In the rows, 128 means zero.
Each path below is one point turned by a fixed rotation once a step. After each direction that follows a path, write how fast that rotation turns it, in degrees per step (0 if it stays still).
Each turn is a multiple of 5 degrees from 10 to 175, or 0.
Each row of a path follows its step; steps can be skipped.
Path 1:
step 1: [118 127 127 114 125 120 123 134 132 123 132 126 132 120 129 125 140 123
 128 113 131 139 130 129 121 125 136 129 118 132 134 119 127 129 120 135
 127 130 126 124 134 126 130 129 129 122 137 124 140 130 133 122]
step 3: [121 128 125 123 129 113 125 127 127 121 134 122 133 119 133 132 129 129
 140 115 122 131 124 126 130 128 127 128 119 136 140 129 126 130 130 120
 122 125 125 132 130 125 126 126 127 129 138 135 142 137 140 127]
step 4: [121 121 136 127 126 122 123 128 128 129 130 129 126 114 145 131 140 123
 124 126 122 135 139 130 126 127 130 116 124 132 124 123 142 117 128 134
 127 134 125 124 129 129 129 127 121 122 135 125 131 131 125 126]
step 10: [142 124 136 130 139 119 132 122 117 129 138 130 129 136 139 134 134 128
 126 121 125 132 136 127 127 126 134 124 118 135 124 135 122 123 123 124
 129 139 123 132 128 126 134 137 129 125 139 130 131 129 130 136]
step 13: [129 118 127 129 138 117 119 120 124 119 124 136 130 126 124 129 130 137
 133 120 133 122 136 128 127 128 132 120 118 143 126 137 127 133 130 118
 130 130 122 117 120 130 127 135 128 125 132 138 134 130 133 129]
step 14: [132 119 131 117 130 118 132 126 137 126 134 131 132 135 134 132 137 140
 132 117 113 133 130 128 129 127 136 126 119 131 133 121 134 125 126 134
 124 131 126 126 131 125 115 125 128 121 141 126 130 130 128 120]
step 15: [128 117 135 132 130 122 125 124 118 132 124 131 130 117 126 133 138 139
 127 127 127 125 144 124 128 141 127 118 118 135 125 135 131 133 136 125
 118 130 122 123 126 123 127 120 130 127 130 133 127 126 123 125]
step 18: [134 121 140 120 126 121 130 124 117 124 135 125 133 131 124 134 127 128
 126 120 124 129 136 122 129 136 130 133 125 134 137 135 117 128 131 122
 119 132 121 133 133 119 125 119 136 133 136 130 137 138 130 129]
step 20: [129 120 134 122 114 122 127 129 126 127 132 129 122 140 130 132 132 129
 121 117 134 129 132 126 118 130 125 125 120 126 132 137 118 128 126 125
 114 142 125 122 136 130 129 131 132 128 135 122 139 131 128 125]
step 25: [141 108 132 136 130 131 133 125 125 128 135 127 132 125 136 136 140 134
 129 134 121 131 129 128 120 123 127 124 122 129 126 131 128 124 122 133
 119 140 122 127 127 122 122 131 128 134 138 135 119 123 130 128]
Speeds:
[127 127 127 128 128 131 128 127 131 127 131 128 131 126 129 130 130 128
 126 128 130 128 126 131 125 127 123 131 131 127 130 129 126 126 126 128
 127 127 126 126 128 128 128 127 131 128 126 128 127 128 128 129]  10
[130 128 127 125 130 130 127 128 127 125 128 127 128 128 129 128 129 129
 129 126 131 132 125 129 131 127 130 130 130 131 131 128 129 129 129 127
 130 126 128 128 127 128 127 126 123 126 125 128 129 130 128 126]  140
[130 130 126 126 127 125 130 126 124 128 130 129 128 127 127 130 128 128
 129 128 127 130 131 128 128 131 126 128 130 128 127 132 125 129 129 126
 127 129 129 124 128 128 129 130 126 131 126 127 125 127 130 129]  140
[126 126 127 124 128 128 126 128 129 125 127 127 126 129 127 125 127 124
 128 128 133 129 126 128 127 130 127 126 127 126 126 129 127 128 128 132
 129 132 127 124 126 126 128 130 128 128 127 130 128 125 127 127]  95
[127 126 127 126 131 129 130 129 128 127 130 125 130 129 132 129 126 127
 130 128 125 129 127 126 130 128 130 125 129 125 127 131 130 128 130 127
 127 129 124 130 128 129 127 129 132 128 127 129 126 130 130 127]  100
[127 128 131 130 126 130 128 129 125 127 128 130 125 129 130 128 126 123
 126 129 127 128 124 130 128 129 124 128 130 127 130 129 129 127 128 126
 127 129 128 129 128 128 128 131 126 129 130 125 130 132 127 128]  25
Path 2:
step 2: [137 121 121 135 130 131 127 117 127 129 133 129 131 136 133 124 122 130
 129 134 128 129 116 130 129 129 126 132 120 128 134 125 132 124 138 126
 122 133 144 138 121 131 132 134 117 131 123 134 120 131 141 133]
step 5: [129 122 125 122 129 131 133 128 121 128 129 124 132 128 129 133 128 121
 123 130 129 130 124 124 119 118 121 140 120 131 129 119 132 127 114 134
 125 124 137 133 127 128 130 118 121 132 128 136 141 110 135 133]
step 7: [133 134 121 122 120 136 127 130 135 120 138 132 122 129 136 132 128 131
 121 129 136 130 122 131 129 120 135 127 117 115 113 130 123 119 138 127
 122 130 122 131 128 133 131 127 115 127 130 125 136 122 130 128]
step 9: [139 127 125 139 123 137 136 130 125 133 131 125 120 137 131 119 131 137
 128 135 129 122 127 133 137 125 123 128 120 141 130 138 117 121 134 125
 126 135 133 125 131 127 122 131 126 132 117 122 119 131 122 137]
step 11: [114 122 127 131 136 125 137 126 137 129 124 129 129 132 134 131 132 113
 133 125 127 122 129 128 134 134 124 136 134 137 136 123 126 123 135 126
 133 126 138 127 122 137 124 135 120 138 118 126 128 124 140 132]
step 12: [137 122 121 125 130 125 130 128 117 122 134 124 131 134 122 114 142 127
 121 128 134 122 118 130 130 132 130 131 118 133 130 124 125 130 136 129
 135 132 125 128 128 129 122 117 128 127 126 129 143 118 138 132]
step 16: [132 122 130 121 131 137 133 135 143 133 126 117 123 134 146 138 133 128
 135 129 133 122 131 122 131 121 131 129 127 130 124 141 122 123 131 129
 122 125 128 124 126 126 126 128 121 135 126 130 122 119 117 128]
step 19: [134 122 130 125 132 126 140 123 129 122 132 125 126 133 127 130 138 125
 131 126 125 128 137 123 129 130 142 130 115 123 135 132 119 133 145 114
 133 133 134 130 137 127 125 128 132 139 126 134 132 126 131 128]
step 20: [126 123 119 127 140 119 134 122 122 119 127 127 129 132 124 122 125 124
 124 130 127 127 132 135 126 125 127 123 132 136 134 120 133 125 118 133
 123 145 140 133 124 128 132 129 123 138 117 140 132 127 132 129]
step 21: [119 125 138 125 127 120 121 135 127 120 127 122 135 130 128 127 136 134
 124 130 135 116 131 128 135 129 128 132 121 144 128 120 133 127 137 128
 126 127 126 134 127 140 119 120 132 132 120 126 129 116 117 125]
Speeds:
[129 129 130 129 125 128 127 130 131 130 129 129 127 129 128 130 129 126
 130 125 128 129 132 130 125 129 125 129 129 130 128 131 129 130 132 128
 130 128 130 126 126 127 125 127 131 130 125 129 130 128 127 129]  140
[129 127 124 129 127 129 124 125 127 131 129 129 126 129 130 128 128 128
 125 130 128 126 130 126 127 130 130 129 125 128 128 127 125 128 130 127
 126 129 129 129 129 128 124 131 130 127 129 126 130 128 129 127]  145
[130 127 127 128 130 129 130 128 126 124 130 129 130 129 127 129 131 126
 128 129 126 132 131 126 127 129 128 128 128 127 126 126 130 124 132 128
 128 128 128 125 126 127 128 127 126 124 130 127 131 131 128 128]  60
[127 130 128 131 130 127 125 126 127 127 123 126 132 125 129 128 129 125
 127 125 128 128 128 128 128 128 129 127 123 129 128 126 127 129 127 128
 129 130 129 127 127 130 130 126 128 129 127 129 131 129 128 130]  45
[128 128 129 130 127 128 129 124 131 126 126 127 126 128 128 127 127 131
 131 128 129 129 130 130 130 128 131 132 129 129 131 128 130 128 127 124
 127 132 126 128 130 128 126 128 127 126 126 127 130 129 129 131]  40
